In the data rows, 128 means zero.
Some points:
[158, 110, 138, 190, 182, 124, 201, 137, 146, 99, 132, 126, 157, 82, 150, 75, 172, 63, 128, 200, 124, 138, 169, 129, 60, 122, 66, 122, 96, 193, 142, 138]
[153, 170, 186, 87, 139, 201, 111, 153, 142, 118, 133, 113, 100, 132, 122, 134, 99, 206, 80, 146, 158, 178, 139, 146, 51, 156, 50, 189, 160, 147, 105, 169]
[157, 110, 228, 177, 119, 114, 104, 36, 87, 143, 110, 162, 134, 117, 156, 139, 191, 176, 185, 152, 132, 159, 0, 168, 55, 153, 90, 104, 100, 110, 87, 79]
[88, 96, 156, 175, 174, 155, 123, 91, 156, 114, 155, 151, 102, 130, 38, 177, 176, 125, 111, 123, 80, 90, 114, 96, 113, 67, 131, 199, 154, 58, 153, 173]
[126, 178, 112, 125, 140, 141, 131, 106, 98, 130, 71, 41, 135, 161, 127, 164, 201, 141, 112, 159, 81, 108, 79, 151, 118, 206, 186, 109, 54, 90, 182, 92]
[155, 137, 153, 135, 185, 146, 198, 87, 184, 106, 133, 142, 131, 78, 82, 149, 133, 151, 186, 125, 96, 71, 176, 103, 106, 72, 100, 96, 109, 103, 85, 154]
[77, 130, 140, 91, 155, 66, 69, 126, 127, 79, 183, 149, 154, 129, 123, 162, 153, 157, 93, 96, 172, 127, 95, 54, 112, 65, 111, 90, 125, 90, 188, 95]
[91, 154, 99, 154, 117, 98, 141, 82, 174, 171, 122, 117, 134, 113, 112, 94, 120, 148, 150, 153, 184, 100, 82, 98, 146, 255, 174, 141, 213, 133, 108, 101]
[175, 145, 137, 102, 140, 97, 100, 82, 120, 168, 92, 125, 177, 53, 185, 145, 101, 171, 95, 150, 78, 76, 150, 138, 41, 110, 50, 132, 179, 86, 194, 108]
[188, 118, 125, 213, 129, 149, 129, 93, 86, 182, 176, 131, 99, 82, 188, 115, 129, 139, 84, 114, 168, 54, 107, 135, 129, 47, 173, 128, 159, 128, 161, 190]
[137, 106, 136, 87, 146, 148, 138, 115, 134, 187, 149, 108, 97, 38, 103, 87, 86, 155, 108, 157, 55, 67, 133, 84, 182, 200, 98, 126, 140, 81, 167, 136]
[106, 131, 136, 159, 115, 179, 87, 115, 184, 32, 185, 146, 106, 115, 123, 167, 141, 180, 226, 144, 72, 113, 94, 149, 146, 134, 149, 133, 109, 169, 159, 165]
[93, 146, 181, 149, 60, 135, 81, 209, 120, 125, 116, 66, 176, 122, 187, 109, 85, 112, 139, 124, 60, 73, 126, 133, 123, 122, 165, 112, 80, 85, 129, 151]
[174, 105, 127, 94, 129, 128, 25, 83, 182, 136, 196, 117, 163, 151, 170, 142, 169, 150, 134, 180, 125, 162, 166, 94, 154, 145, 87, 185, 148, 98, 112, 99]
[117, 39, 112, 166, 128, 132, 35, 76, 131, 126, 127, 155, 197, 164, 71, 131, 123, 163, 210, 191, 114, 90, 119, 168, 137, 158, 51, 92, 168, 164, 116, 137]
[150, 121, 133, 59, 185, 153, 103, 123, 137, 162, 112, 51, 85, 187, 106, 96, 172, 151, 124, 129, 117, 79, 108, 208, 89, 62, 118, 144, 143, 184, 155, 92]
[181, 213, 143, 166, 131, 132, 92, 108, 84, 115, 139, 161, 151, 181, 123, 89, 62, 123, 110, 137, 127, 123, 124, 71, 116, 149, 157, 130, 96, 159, 161, 197]
[128, 165, 102, 151, 199, 61, 155, 122, 140, 105, 126, 109, 183, 44, 94, 192, 134, 157, 152, 130, 138, 144, 118, 157, 199, 175, 89, 132, 113, 80, 169, 143]
[124, 46, 57, 152, 173, 69, 134, 134, 157, 144, 186, 130, 71, 58, 174, 146, 117, 130, 166, 58, 101, 120, 166, 172, 103, 127, 185, 109, 70, 159, 156, 94]
[117, 72, 152, 171, 165, 133, 61, 72, 123, 161, 39, 78, 122, 125, 81, 151, 188, 205, 95, 189, 132, 124, 199, 74, 145, 132, 165, 158, 111, 123, 204, 181]
[99, 70, 167, 125, 68, 133, 156, 176, 155, 165, 156, 88, 162, 123, 53, 174, 187, 179, 66, 152, 136, 127, 179, 100, 80, 182, 114, 54, 116, 165, 105, 135]
[73, 119, 94, 152, 135, 153, 102, 39, 124, 156, 132, 69, 160, 189, 149, 208, 92, 153, 122, 137, 148, 94, 111, 223, 70, 118, 114, 172, 135, 205, 83, 119]
[151, 173, 111, 94, 173, 176, 134, 113, 121, 191, 170, 64, 192, 133, 89, 108, 115, 151, 183, 115, 135, 148, 139, 150, 119, 76, 123, 128, 149, 104, 128, 111]
[107, 85, 135, 87, 149, 168, 205, 101, 163, 114, 192, 97, 90, 189, 133, 95, 140, 150, 120, 179, 107, 80, 118, 126, 97, 131, 124, 161, 135, 39, 169, 158]
[118, 74, 134, 86, 138, 61, 122, 129, 194, 142, 116, 58, 165, 115, 201, 187, 78, 150, 175, 200, 149, 143, 112, 107, 85, 97, 163, 95, 145, 107, 114, 149]
[145, 170, 163, 133, 86, 171, 130, 135, 118, 190, 85, 73, 135, 133, 55, 147, 122, 125, 147, 91, 106, 119, 130, 84, 226, 75, 78, 124, 99, 156, 135, 74]
[142, 66, 129, 150, 203, 161, 124, 160, 94, 178, 63, 115, 120, 156, 145, 179, 74, 178, 99, 147, 118, 82, 71, 93, 115, 114, 114, 114, 122, 116, 105, 135]
[117, 125, 73, 142, 114, 147, 146, 164, 138, 93, 133, 89, 148, 101, 72, 185, 78, 175, 122, 137, 86, 182, 32, 105, 59, 107, 64, 158, 141, 61, 103, 87]
[148, 159, 107, 105, 141, 66, 117, 96, 85, 167, 192, 121, 86, 123, 150, 212, 136, 151, 106, 191, 83, 50, 99, 64, 78, 174, 136, 117, 179, 111, 127, 76]
[141, 106, 156, 127, 218, 107, 120, 153, 105, 179, 86, 83, 87, 150, 109, 144, 109, 213, 150, 99, 141, 119, 194, 121, 108, 164, 101, 129, 124, 137, 87, 87]
[107, 48, 182, 121, 125, 112, 144, 0, 143, 153, 113, 62, 133, 158, 134, 70, 140, 111, 116, 125, 90, 154, 82, 56, 49, 122, 114, 130, 156, 111, 169, 101]
[122, 129, 156, 122, 83, 142, 236, 140, 103, 177, 148, 183, 121, 118, 129, 198, 153, 117, 143, 178, 123, 126, 107, 98, 141, 139, 87, 137, 149, 245, 220, 171]
[140, 110, 105, 124, 105, 208, 130, 120, 112, 84, 118, 81, 154, 138, 80, 205, 83, 122, 124, 111, 140, 138, 166, 67, 28, 97, 215, 103, 168, 147, 129, 128]
[115, 83, 180, 77, 57, 100, 95, 171, 52, 198, 144, 114, 76, 149, 145, 141, 169, 227, 223, 101, 149, 150, 134, 102, 104, 115, 95, 118, 140, 127, 179, 172]
[111, 166, 107, 89, 169, 126, 128, 112, 142, 141, 67, 104, 121, 150, 151, 112, 128, 135, 98, 216, 198, 115, 72, 83, 140, 49, 108, 73, 87, 125, 99, 164]
[205, 110, 168, 119, 115, 174, 91, 114, 116, 153, 140, 125, 116, 93, 104, 210, 174, 114, 121, 154, 174, 69, 117, 147, 116, 98, 127, 117, 161, 121, 177, 46]
[114, 112, 170, 87, 195, 87, 116, 171, 128, 122, 59, 193, 107, 188, 135, 188, 145, 38, 155, 54, 96, 139, 121, 160, 84, 169, 130, 161, 177, 90, 185, 208]
[62, 187, 140, 103, 91, 93, 141, 72, 143, 164, 51, 200, 143, 66, 123, 154, 179, 142, 147, 139, 140, 104, 149, 180, 90, 113, 160, 139, 159, 103, 36, 68]
[63, 119, 166, 147, 141, 138, 84, 192, 145, 151, 115, 110, 74, 89, 132, 118, 101, 117, 133, 149, 215, 111, 122, 101, 87, 142, 121, 108, 104, 182, 118, 105]
[128, 150, 64, 146, 170, 31, 147, 160, 140, 184, 158, 188, 152, 165, 66, 96, 141, 237, 164, 126, 94, 126, 86, 102, 44, 99, 164, 180, 120, 169, 144, 125]
[157, 13, 136, 157, 124, 218, 144, 136, 112, 127, 99, 192, 137, 102, 102, 105, 89, 190, 109, 92, 178, 123, 98, 90, 136, 150, 154, 114, 155, 70, 104, 96]
[82, 110, 124, 167, 215, 129, 99, 198, 98, 130, 136, 76, 146, 128, 98, 173, 143, 157, 115, 178, 176, 86, 72, 86, 94, 138, 82, 136, 154, 155, 185, 88]
[122, 177, 163, 157, 207, 175, 110, 127, 104, 86, 130, 114, 119, 138, 155, 110, 185, 157, 184, 95, 128, 93, 148, 34, 89, 132, 130, 54, 195, 156, 132, 58]
[89, 121, 75, 73, 105, 121, 71, 77, 76, 130, 112, 178, 117, 73, 24, 96, 101, 82, 123, 149, 169, 115, 127, 106, 47, 143, 93, 210, 91, 124, 135, 90]
[113, 161, 205, 154, 130, 120, 126, 106, 190, 167, 190, 138, 95, 138, 66, 169, 114, 196, 55, 122, 233, 114, 134, 211, 106, 136, 108, 74, 94, 44, 213, 105]
[124, 98, 202, 142, 123, 102, 88, 233, 192, 149, 149, 139, 156, 165, 74, 98, 136, 133, 63, 154, 66, 24, 101, 130, 103, 107, 140, 157, 134, 166, 114, 53]
[83, 127, 9, 135, 97, 172, 115, 71, 143, 180, 131, 155, 76, 177, 133, 183, 108, 135, 145, 180, 138, 102, 104, 120, 121, 115, 94, 92, 153, 101, 133, 137]
[155, 95, 151, 84, 142, 130, 149, 102, 108, 10, 122, 157, 75, 124, 186, 163, 79, 151, 78, 144, 114, 133, 146, 141, 164, 163, 117, 154, 128, 184, 170, 53]
[96, 121, 93, 207, 83, 118, 67, 80, 148, 110, 73, 113, 115, 156, 119, 133, 110, 160, 152, 147, 132, 125, 161, 104, 57, 105, 106, 115, 123, 120, 241, 61]
[113, 104, 136, 171, 170, 122, 84, 98, 136, 135, 168, 122, 90, 145, 179, 157, 159, 126, 46, 104, 114, 182, 120, 92, 205, 123, 106, 190, 98, 147, 56, 150]
[203, 146, 116, 132, 137, 99, 119, 87, 150, 53, 137, 47, 93, 124, 66, 138, 175, 122, 141, 84, 167, 68, 101, 107, 67, 200, 92, 103, 129, 114, 89, 230]
There is one direction along which these points spread out most. Take the direction at right angles to it along which they spread out most. Go by this last direction. How many in every 100 of the points above lie lower along it than each point below? Round to a whole number. More than half of the points above lie lower than the first one.
[133, 158, 98, 159, 105, 63, 118, 69, 181, 142, 102, 208, 146, 194, 128, 135, 109, 200, 24, 109, 79, 153, 134, 125, 91, 129, 110, 60, 178, 162, 138, 114] 55
[191, 75, 100, 106, 118, 127, 113, 137, 215, 137, 103, 75, 178, 84, 124, 114, 145, 136, 107, 58, 172, 110, 36, 131, 153, 122, 139, 147, 162, 211, 227, 160] 45
[33, 139, 153, 89, 172, 194, 79, 47, 104, 144, 141, 82, 118, 23, 123, 154, 132, 188, 69, 53, 72, 76, 86, 111, 69, 141, 88, 81, 114, 192, 147, 149] 41
[83, 131, 119, 90, 132, 131, 59, 178, 123, 84, 92, 149, 147, 65, 135, 113, 186, 188, 88, 160, 135, 76, 128, 140, 145, 96, 106, 106, 191, 120, 118, 190] 41
[106, 108, 81, 78, 162, 231, 135, 147, 97, 126, 141, 181, 210, 122, 173, 124, 212, 217, 93, 151, 169, 133, 123, 137, 85, 167, 186, 155, 87, 129, 174, 115] 41
[101, 79, 183, 78, 185, 81, 142, 69, 53, 49, 159, 123, 149, 177, 43, 94, 59, 175, 141, 150, 135, 80, 124, 166, 192, 129, 163, 86, 143, 132, 157, 133] 61
[127, 103, 160, 89, 137, 89, 171, 60, 149, 106, 143, 132, 139, 123, 102, 189, 190, 161, 107, 126, 150, 108, 111, 59, 169, 73, 151, 165, 129, 204, 95, 126] 69
[73, 134, 188, 149, 220, 194, 119, 87, 142, 212, 190, 124, 175, 143, 131, 126, 132, 75, 150, 115, 119, 173, 117, 138, 151, 147, 136, 92, 171, 123, 175, 117] 55
[58, 126, 96, 152, 97, 120, 187, 94, 147, 106, 106, 104, 172, 195, 217, 138, 126, 178, 162, 68, 188, 29, 146, 91, 130, 131, 24, 200, 128, 79, 166, 90] 61
[120, 104, 50, 169, 108, 124, 130, 172, 51, 95, 135, 49, 108, 129, 96, 90, 214, 128, 68, 126, 99, 181, 140, 192, 147, 100, 109, 110, 200, 96, 118, 106] 41
[140, 76, 132, 141, 132, 91, 133, 95, 41, 129, 182, 121, 218, 121, 120, 161, 135, 96, 60, 96, 146, 54, 141, 126, 83, 132, 111, 127, 112, 153, 124, 167] 61
[158, 100, 70, 69, 158, 172, 87, 143, 168, 154, 122, 188, 141, 208, 127, 132, 192, 100, 132, 82, 123, 73, 129, 95, 117, 166, 69, 46, 66, 116, 123, 127] 43
